In the data rows, the value 50 means zero.
Here are some points, each followed by its number:
array([16., 47., 17., 29., 29., 49., 36., 41., 79., 54., 62., 56., 68., 45., 75., 72., 69., 68., 84., 78., 81., 57., 62., 59., 44., 47., 43.]) 0
array([27., 35., 39., 28., 17., 47., 38., 55., 61., 49., 50., 45., 49., 39., 41., 44., 56., 55., 64., 64., 77., 65., 80., 74., 75., 72., 78.]) 1
array([50., 53., 53., 59., 60., 60., 56., 59., 48., 50., 47., 41., 37., 38., 31., 28., 34., 39., 49., 54., 62., 64., 62., 53., 45., 40., 32.]) 2
array([31., 35., 29., 34., 36., 40., 38., 37., 43., 32., 37., 37., 48., 50., 62., 72., 80., 81., 84., 84., 81., 64., 56., 49., 41., 37., 33.]) 3
array([17., 28., 35., 29., 40., 48., 56., 43., 28., 26., 18., 29., 16., 30., 28., 28., 48., 46., 35., 58., 45., 84., 78., 84., 84., 73., 84.]) 4
array([55., 60., 57., 62., 70., 81., 80., 84., 82., 80., 75., 66., 61., 58., 41., 41., 41., 28., 32., 26., 30., 19., 22., 28., 21., 22., 29.]) 5
array([16., 16., 33., 35., 49., 26., 43., 48., 70., 84., 54., 84., 84., 84., 84., 84., 84., 71., 47., 57., 34., 74., 17., 48., 47., 22., 55.]) 6
array([39., 29., 31., 32., 36., 37., 47., 64., 61., 68., 70., 74., 70., 65., 60., 71., 66., 66., 64., 54., 47., 57., 49., 49., 46., 43., 45.]) 7
New points follow, each followed by the number of its nearest point above.
array([34., 26., 44., 22., 43., 22., 31., 36., 61., 41., 44., 47., 28., 44., 35., 47., 31., 31., 41., 75., 53., 66., 68., 68., 62., 70., 50.]) 1
array([33., 36., 32., 26., 34., 52., 56., 39., 51., 64., 52., 56., 55., 55., 40., 41., 33., 53., 58., 60., 52., 52., 79., 70., 68., 84., 84.]) 1
array([33., 26., 28., 34., 29., 37., 33., 34., 35., 40., 31., 27., 35., 38., 42., 52., 61., 62., 67., 81., 84., 84., 78., 75., 73., 65., 54.]) 1
array([51., 33., 40., 53., 78., 53., 84., 69., 83., 77., 84., 83., 56., 63., 68., 39., 44., 41., 35., 39., 35., 44., 33., 46., 30., 16., 16.]) 5
array([50., 51., 48., 52., 50., 54., 55., 58., 61., 62., 63., 64., 69., 68., 61., 56., 45., 35., 33., 25., 29., 21., 23., 23., 25., 27., 30.]) 5
array([60., 62., 54., 71., 56., 59., 73., 68., 53., 74., 78., 41., 47., 45., 59., 47., 34., 44., 36., 31., 37., 38., 20., 16., 35., 19., 42.]) 5
array([84., 84., 84., 84., 75., 76., 61., 61., 33., 29., 36., 37., 33., 23., 26., 40., 34., 34., 35., 31., 35., 26., 35., 37., 41., 36., 40.]) 2
array([38., 34., 37., 38., 43., 49., 49., 60., 54., 61., 57., 51., 53., 45., 40., 44., 41., 48., 57., 62., 72., 76., 80., 78., 76., 71., 63.]) 1
array([35., 35., 33., 39., 41., 46., 59., 65., 70., 72., 74., 75., 73., 74., 70., 73., 71., 63., 62., 57., 59., 51., 49., 48., 47., 47., 45.]) 7
array([36., 33., 30., 27., 16., 18., 20., 26., 29., 35., 47., 37., 55., 54., 68., 81., 84., 83., 84., 84., 84., 60., 56., 46., 48., 37., 38.]) 3
array([38., 41., 36., 33., 32., 43., 36., 16., 29., 45., 34., 41., 47., 55., 49., 60., 58., 65., 64., 69., 68., 64., 79., 72., 77., 83., 79.]) 1
array([56., 53., 50., 48., 43., 38., 30., 29., 30., 22., 31., 31., 37., 38., 38., 40., 37., 34., 37., 35., 41., 44., 57., 67., 74., 79., 79.]) 4
array([39., 45., 49., 45., 51., 36., 22., 16., 25., 28., 16., 26., 30., 30., 37., 28., 45., 37., 37., 56., 54., 72., 58., 74., 72., 62., 68.]) 4
array([42., 39., 38., 38., 34., 32., 34., 31., 37., 45., 39., 56., 58., 58., 56., 58., 60., 52., 47., 48., 45., 48., 57., 69., 78., 84., 77.]) 1
array([84., 84., 84., 83., 81., 73., 62., 57., 44., 38., 43., 36., 30., 30., 32., 32., 33., 36., 38., 35., 38., 37., 35., 31., 32., 37., 39.]) 2
array([49., 54., 46., 57., 36., 42., 54., 40., 41., 73., 84., 75., 84., 84., 84., 80., 59., 71., 56., 47., 50., 44., 35., 17., 42., 31., 56.]) 7
